Where one turn sends some rows of the set: a few examples, then the rows asked
Mumu: [-19  -7  -3 -12   8  -5  17  10  -4 -21   0  22 -13 -14 -30   1  10  17
  -8 -22   3  10  -1 -26 -16 -18   7   5  -6 -23  22  -9]
riz: [-35 -22  14  16 -23   0   2  17  15 -19  -9 -18   1  41 -24  -4   3 -17
 -22   7  -5  20   1  13 -18  32  -4  14  -5   1   4  -8]
goloz: [ -5 -12   8   7  22 -20  10 -11  21  -3 -14 -28  19  46   5   1   5  11
  13  20  -8  35  20  -4   1  14   4   9   0  24 -10  25]
vaso: [-28  11   7 -14   0  -3 -13  17  13 -17  -8   4   0  -5   5  19   7 -12
 -10 -26 -10  11  17   5   3  30 -19  12   7   2   2 -30]
nis: [-36  -5  16  13 -30  -9  31  30   5  -1 -12 -10 -17 -20   8 -18 -27  -1
   1   3 -16   8  26  -2 -15  -3  23  21  14   6  -3   5]
mezi: [ -2  -7  -4   8   2  -4  25  -4   7  31   5 -18 -13   2  -9  -2 -15   4
  -8  -7  20  -2  64   3 -11  13   3   5 -11  -4  -5  13]
tofe: [  3   0   8   8 -11  -4 -10   5   9  51 -14 -10 -25  20  -4  -2 -25  17
  13   4   5   2  15  10  11  20  -7   6 -12  -7  -6   6]
nuz: [ -9  -8  -1   7 -27  -3   5  15 -34  -6  -9  -5  22   2 -15  -7 -12  24
 -24  -3   2  -3  -6  18   3   8  24 -16  -2  -8 -14  43]
kuz: [ 14 -18  -2  26  26  23  -9 -11 -11 -19 -14  -6  -5 -12  16  11   9  -4
  23   2  10  37   5   1 -15  -4  -3 -12 -19   3  -5 -10]
bivik: [-23 -10 -14   1  20  12  30  -7  11  -1  18 -19  -1  -5 -10  12 -21 -16
  16  24 -12 -13  16  27  30  20  11   9  -3  -6   7   4]
sobut: [ -7  -6  -6  10   4  -1   5   4  21 -33 -18 -10 -17   5  -6   2   5   7
  -4 -17 -51  -1 -18   0  30  13   6   5   6  -8  -4 -13]
pubuf: [  5  -9 -18   5  24   0  20   5  -7  12 -39  -9  38  21  -1   0 -17   5
  -6  -6 -28   5  20 -22  17   5  28   2   0  -3  -3   3]
roze: [ 38   1  11  18  31 -11  13  14 -14 -16 -14 -13  -6  13 -16   6  -6   9
  -2 -10  24  -5   4  15   1  24  -3   8 -26  17 -24  20]
bilu: [  3  -8   2  42   6  -3  34  29  -9 -22   0  -7   7  -3  16  14  13   1
 -12  15  -4   2  12  -2 -29   8  13  -3  46 -13  -8  25]
Tunul: [  0 -17  21   5  -4 -14  18  30  19 -22   4 -26  19  -8  -2  41 -26 -16
  -6   3  17   3  19 -16   7  -6   6  -5 -12   6  -4  -7]
Vado: [  4  -7  -6  11  11 -13  19  10   0   0 -32  -3 -23  -7  24  18  -9   4
 -11  30 -21   5 -18  11 -17 -13 -13   3  30  19   7   6]
gog: [ -5  12   6  -1  -2 -43 -15   6 -26 -28 -27 -16  -8   1  -6   5 -31 -20
  -8   1  -3 -10  -9   3  20  -1  25  -9  15   1   2  22]
tezo: [ -7  -3 -10  -7  -4   0  10  23 -31 -22  -6   8  25 -12   7 -28 -23   3
   0  14  13  43  15   3 -17  13  28  -2   4   2   3  31]
neliv: [-13  -3  23   3  25  -5  -6  10  -5 -30 -11   1  20  -7  -9   2 -12  -4
  10   8  -7  -1  -8   8  57   8   1  -1   9  -5 -13  20]
kapa: [ 12 -28  -1  12  26 -18  21  14   8  -1   4   7 -23  40   2 -26 -19  -9
  -7  11  19   2  10   0   4   0  22   5 -20 -11 -27  26]
Vum: [ -4  -3 -31   9  12   1  27  13   7 -14 -17  19   1  25  -8   5 -12  -3
  14  -3  21 -27   1  19 -23  11  38  27  13 -13 -19   7]
zitol: [ -8 -24   6  29  -4  13   7  -2  30 -21  -6  -7  21  29  -9  -6  -8   7
 -13  28  -3  11  13 -28 -14  12  -9  27  -6 -20 -24   1]
vufof: [-21  14  13 -24 -32 -11   6  -6   0 -12  -7   2  12 -12 -35  -8   8  -1
  19 -24   0  15 -12 -21   6  -2   5  -2  -5  -8   6   3]
pufu: [  0  21 -10   2 -26 -21   3  10  10  14   8   0  -5  11 -19   0   2  -9
  -8  -7  42  -2   8  21  -6  -7   5  -9  11 -24  12  31]
tel: [-14   0   3  37   5 -17   6 -30 -20   1  13 -30  11  17  13  -9  24   3
   4   4  19  12  17  -3   1   5  15   7   3  13 -17  15]
bada: [ -7 -14  16 -11 -14 -21  10  34  15   9 -22  18 -13   6   6  15  -1  25
  -1  -4  -5  12  -4  10  23  22 -11  -3  16 -10  25  -8]
mitob: [-28  -9   8  13  -6   1   1   9  -5  -8 -33  10   7  18  10 -29  -6  20
   3   9  -9  38   3 -20 -28  -2  35  -6   0  -5  23  12]
Zok: [-25  -4  -7  -5  -7  11  28   6  22  -7 -12 -18   0  42   0   9 -32 -21
  21   5  25 -17  -3   4  14  22  -2   4  21  -4  -9  28]
tozu: [-11 -18  17 -29   9 -21   3 -25 -18 -16  18   4 -16  24 -25  -5   4  -2
  15  13   3  22 -12  -7   1  24 -15  21   4 -15   3   5]
mupu: [-34  -4  14  15  13  13  13 -24  11  11   2 -13  14  27 -12  33  16 -22
  18  -1  -4  -4   3  13  -4  18  19   5 -17  -4  -9   9]
ses: [ 38   7  17   1   8   1  11  17   8 -30  -1 -35 -17  -4 -15  14  -5 -23
 -13   4  21  15  17 -23 -11   9   0  -3  -4 -28 -20  11]
Daku: [ 19 -12  11   4  -2   8  29  -6  -3 -28 -26 -24   5  -1 -21  -8 -21 -31
 -13  -9  -5  39   0 -19 -16   3   8  11  18  13  28   3]
fum: [ 23   6  11  23  -6  -7   6  10 -20 -29 -30 -13  -5  22 -16   5  18   9
   6  22   0   9  13 -23 -16 -24  14   5  11  -7  -6  41]
Pem: [-13  -6  22 -10   4  -5  -9   2  23 -33 -14  15 -10  -4 -23  12 -26 -14
 -24  20   4  28 -12   2 -38  21   4  -4   3   2   5  14]
filu: [ -2  -7  15   7  -4  -3  26   2   2  32  16  -1 -57  14  -8   5  -8 -11
  -1   4  -4   2 -16 -12   9  21   4   3  15  -1   0  -6]
sez: [-13  -7 -31  13   5 -10  -1   4 -23 -28  -3   4 -33   6  -4   1   6  18
  -1   8  20 -13  11 -29 -32  -2   2   7  14  -6  -9  25]
taz: [-19  18  -9  24  28   4  12  -4  -3 -36  -4  27   5   4  -7   1   2 -10
   2 -28  27  28  -3  -8 -18  -5  -9   4  15 -24   0   6]
pav: [  5 -16  -1 -12  -5  -3  28 -17  19   4 -22  -4   2   8  -5  13 -16 -38
  33 -13 -26  20  18  -7   0  -8   0  -8  12 -21  16  -7]
tof: [ -2  -6   7   9 -19  -6   6   7  -8  -8 -41  -9  17 -13  -9   5 -18   0
  -7  -5  11  27 -38   0 -36   7   0  -1  33  -7   3  -5]
binuz: [  6   2 -28   3  13  33  21  17   8  -9 -24   6  -2  18 -10 -16  27   0
   5   1  20  10 -14  11 -14  25  -2  24  20  -9   2  -5]
mev: [ 16  14   1  14   9 -12  11  14   6  -9   7  -7  12  -1   6 -32 -40   3
   7   7  -2  16  15  22   9   7  14 -11  -6 -14 -43  23]
Pakog: [ 19 -17   7  29   4 -21   8 -24 -26   2  20   0 -15  -2  12  -6   4  -2
  -4  23   1  35  11  -1   2  -3   8  -2  -3  -5  14  32]
lop: [ -5  -5   8  -1  24 -10  18  11 -16   4 -14   8 -43   4  -6   2   5 -14
   6  12 -21   7  -4  52 -12   5   5   4  19 -10 -11  19]
rotom: [ -2  -4 -25 -14  19   6  16  -2 -11  17  -2  -1   9   6   4  14 -23  -2
  45 -32  -5  16   8   3   6   8  -7   1  14 -10  -5 -15]
Femo: [ 15 -12  -1  -7  -6   2  14  10  22 -27 -23 -10  -4 -31   1   4 -29 -10
  26  -5 -16  -9  33  -5 -20  16   8  -3  -6  -6  24  -5]

ses -> Vum
fum -> kapa
bilu -> roze
And these:
filu -> Femo
Daku -> sez
mezi -> rotom
tezo -> tel
pufu -> pubuf
lop -> Tunul

Where one turn sends some rows of the set: a few examples, then the rows asked
ruku: [ 15   2   2 -10 -11  13 -26  13 -15  -6 -21  29  36  -4  17   4   8  19
 -50  13  18  16 -19 -34   1 -10   9 -21  32]
Dalup: [ 30  12 -37  -7 -22  -1   0 -22 -10  24   3 -10   9 -36  14  -4 -19 -11
  22  11  21   9  -6  16 -19  -2  -7 -34  -2]
letal: [ 28   7   8  -5  -3  15 -29  10  -9  -2 -11  28  34  -1  16  -1   5  26
 -51   5  20  11 -19 -26  -3 -12  -1 -20  35]
Fuv: [ 30  -6   1  -9 -17  13   3  -1 -32   8  14 -15  35   4  -7  -5  -2   5
 -29  23  -9 -19  -4 -15 -22  -2  16 -46  -2]
sav: [  1  16 -25  -8 -54  23  -8   1 -12   8 -25 -10   5 -16 -39  -7 -20   2
 -12  11   6   2   2   8  -2 -13 -46   2  24]
roro: [ 37 -16  10 -24  -8  -2 -11  15 -25  -3   6  15  30  10   1 -21   1   9
 -31   8  10 -14 -19 -15  -4   2  12 -34  25]
kom: [ -7  19 -45  -7 -49  17  -9   0 -22   5 -27  -7   9 -22 -25 -22 -22  -9
 -15   6  11   3 -15   0  15 -25 -18  14  39]
sovas: [ 15  21 -12  -2 -13  36  -1  -7 -20  -3  10   0  39   4   5  16  11  18
 -49  33   3  10   9 -22 -19 -13   3 -37   1]
sasup: [ 21 -23   8 -17  -8  -3 -17  11 -33  -1 -11   1  20   1   6  -9  -2  17
 -34   4  -8 -10 -27 -22   0   2  23 -29  25]
kel: [  7   1 -34 -19 -14  -4  -6 -21 -14   9 -13  -5   2 -46  11  12 -26  13
   9  -5  16   8 -22   9  -5   8   2 -36   7]
kinez: [ 42  19   3  28 -22  14 -21   5 -21  27 -16  -3  38   3  20  -6   3  -4
 -32  26   7  27  -1 -37 -20 -31  11 -18  18]
Zagu: [ 21  19 -38 -15 -29  12   1 -14 -26  -7 -53  15  30 -22  -9  32   1  -2
 -33   4   1  28  -8   3  26   0   4   3  36]
duk: [ 28   5 -20 -22 -24  -7   3  -4 -15  27 -20  10  -2 -32   9  -4 -32 -12
  21  -2  34  28 -17  -4  -5  -3   2 -41  19]
bura: [ 51  28 -15  11 -39  17  -4 -11 -18  27 -58   3  33 -25 -11  27 -13 -17
 -26   0  -3  24  -5   5   3 -10  -7  -3  32]
bukuv: [ 24  -5 -11 -11  -7  11   4  -2 -45   1  15 -23  20  15  -1  -7   4  14
 -30  20 -16  -4  -3 -16  -7  -8  27 -36   8]
resum: [ 41  44 -50   6 -14  24   8 -28 -30   5 -21 -12  31 -14 -12  21  -5   2
 -35  -4  -2  20  -2  16  19 -18   8   2  35]
kedor: [ 13  24 -17   4  -5  37  -3 -10 -26   0  10 -10  37  -1   6  15   4  23
 -54  22  -2   7  -1 -23 -14 -21  13 -33   9]
Fis: [ -2  18 -33  -7 -59  24  -3   3 -22  15 -31 -11   2 -17 -29 -15 -21 -13
 -10  15   2  11  -4   1   6 -24 -30   7  31]
mulo: [ 25  10 -33 -38  -8   7  10 -10 -15   9   8  10  -8 -22   8  -3 -19   4
  11  -1  28  20  -9  17  -1   1  -9 -42  18]
Gizib: [ 10  28 -39   7 -42   6 -11  -7 -17   4 -10 -15  17  -7 -47 -22 -26   7
  -6   1  30   4   1  -1   5 -21 -29   8  30]
Doruv: [ -4  29 -50  -6 -41  17  -3  -6 -25  -2 -10 -11  14 -13 -41 -21 -26   1
 -14   1  24   2  -8  -1  15 -24 -16   7  37]
fiv: [ 56  35 -44   5 -22  -4  -3 -19 -20  -1 -26  13  43  -1 -15   5   5  -8
 -16   5  29  33  10   5  19 -10  -2  11  33]
Sasum: [ 30   2 -33  -8  -8 -18 -16 -15 -13  17  -9  -3  -6 -29  23 -12 -15   5
  23  -5  23  22 -15  13   0  -1  -5 -17  19]
nem: [ 39  19  -6  27 -17   4 -20   2 -25  17 -11  -2  38  13  16  -8   9   3
 -28  27  16  35   6 -40 -12 -28  14 -13  17]
katu: [ 60  36 -21  -7 -18  17  -5 -15  -4   3 -22  23  43 -15 -25  17 -10   4
 -33 -13  24   7  -3  20   6  -1 -22  -8  37]
fal: [ 41 -14  12   5 -25  -9  -9  13 -38  23 -14 -12  27   9   2 -16  -6  -8
 -15  20  -4   5  -9 -34 -14 -10  26 -32  13]
Zemi: [ 21  13 -37 -13 -13  -2  12 -18 -30  22  -6 -19 -13 -21   6   6 -27   3
  22   2  17  36  -1   3  -3  -9   8 -38  11]
Dorub: [ 12  19 -22  -4 -47  11 -12   3 -11   5 -21  -4   9  -7 -48 -16 -25   9
  -7   1  26   7   3   2   2 -14 -44   3  30]
pipu: [ 51  -7   0   7 -12 -12 -14   8 -37  16   5 -12  26  19   9 -32   5  -3
 -14  17   0   2  -8 -21  -9 -14  23 -18  19]
Met: [ 44  30 -27  -5 -40  20  11 -20 -14   6 -35  10  46 -14 -29  34  -2  -9
 -24  18  11  20  18   9  -4   6 -19 -16   9]

kel -> duk
bura -> Met
Fuv -> roro
And these:
letal -> nem
kom -> Fis

Where one turn sends some rows of the set: a few examples, then the rows asked
kula: [-15 -19   4  -1  -8 -14  -7  20 -21   5  17  35  21  24]
bavaf: [-37 -35  11  -1 -24   8 -11   1   2   5  -6   6  13   7]
tav: [ 39  -1 -18  -8  -5 -22  -7   9 -24  -1 -11  24   0   1]
Vazap: [41  2  1 -3  8 -4  1 -6 15 -8  0  3 12 -2]
mopig: [-28  -9   4   9  12  25  -3  10 -27 -13  26  -5 -13 -10]
Doz: [  2 -19 -27   4  -5  -9  -9   2  21 -28  23 -12   0  -5]
viret: [-33  -8  12  -4   7  28   0  12 -30 -13  27  -6  -7 -10]
Gurot: [ -8 -20   7  11 -11  -2 -26  -4   2  21 -17  25  29   0]
Sar: [ 16 -11 -10  -5  10 -14 -14  -5  12  19 -22   0  13   3]
Rizo: [ 13   6  -7   3   3  -2 -32  26 -43  14   0  15  13 -11]
vin: [ -6  -6  23  23 -20  24  13   9 -19 -12  18  11  12 -11]
Befe: [-18 -34   5  -7 -24   1 -16  -4 -24  16  -4  12  19 -30]
Bisil: [-26 -11 -30   7  15   1 -11  19 -20 -18  31 -11  12   9]
Kazom: [ 17 -17  -5 -16 -27 -16  -4   2  17  -1 -14   2  17 -14]
poki: [ -7  18  -7  28  24  13 -16   9  -4  -3   8 -10   4  14]
talor: [-39 -29  14   8 -23   8 -12  -7  -2   3  -1  -2  16   0]
Puni: [ 15 -24   3 -12 -19 -14  -7   3  21   6 -17   1  22 -13]
nepa: [ 30 -22 -17   3 -13 -14 -20   4  -7 -27  -4 -17  15 -22]
kif: [ 33  24   3  -8  -4  -6  11  -8 -29  -4   6   8  -5  -4]
Vago: [ 18   8  24  -2 -11  15  -4 -12  -8 -18  25   0  -9 -14]
ner: [ 30  -4 -18 -16  -2 -16  -7  13 -28   0 -10  28   0   2]
lezur: [ 22   0  -1  -1  -4 -10   4  14 -53 -13  22  26   7  14]
Dib: [-14 -24   2  12 -21  20 -21   3 -11  -4  18  -5  -8 -37]
dok: [  2 -13   2  -8 -22   2 -28   8 -37  -5  16  37   3 -31]
gan: [-25 -27 -19   9  -7   9   5  -1  -6 -19  23 -18  -8 -17]
leva: [ -5  20 -32  -5  22   4  -7   5 -29 -17  12   4   0   9]
nerab: [-10  -5 -15   3  31  -6 -33   2   9   4  -2  13  17  16]
gebo: [  1  25 -30  -5  28  -2   2  10 -32 -15  16   8   7   6]
Munad: [ -5 -48  -3  10  -9  -8  -2  17  -5  -7  -4  11  34  11]
sog: [-20  -2 -17   2  16  -7  14  18 -39   1  25  14  12  21]

lezur -> Dib
bavaf -> ner
And these:
Munad -> Rizo
gebo -> talor
nerab -> kula
kif -> gan

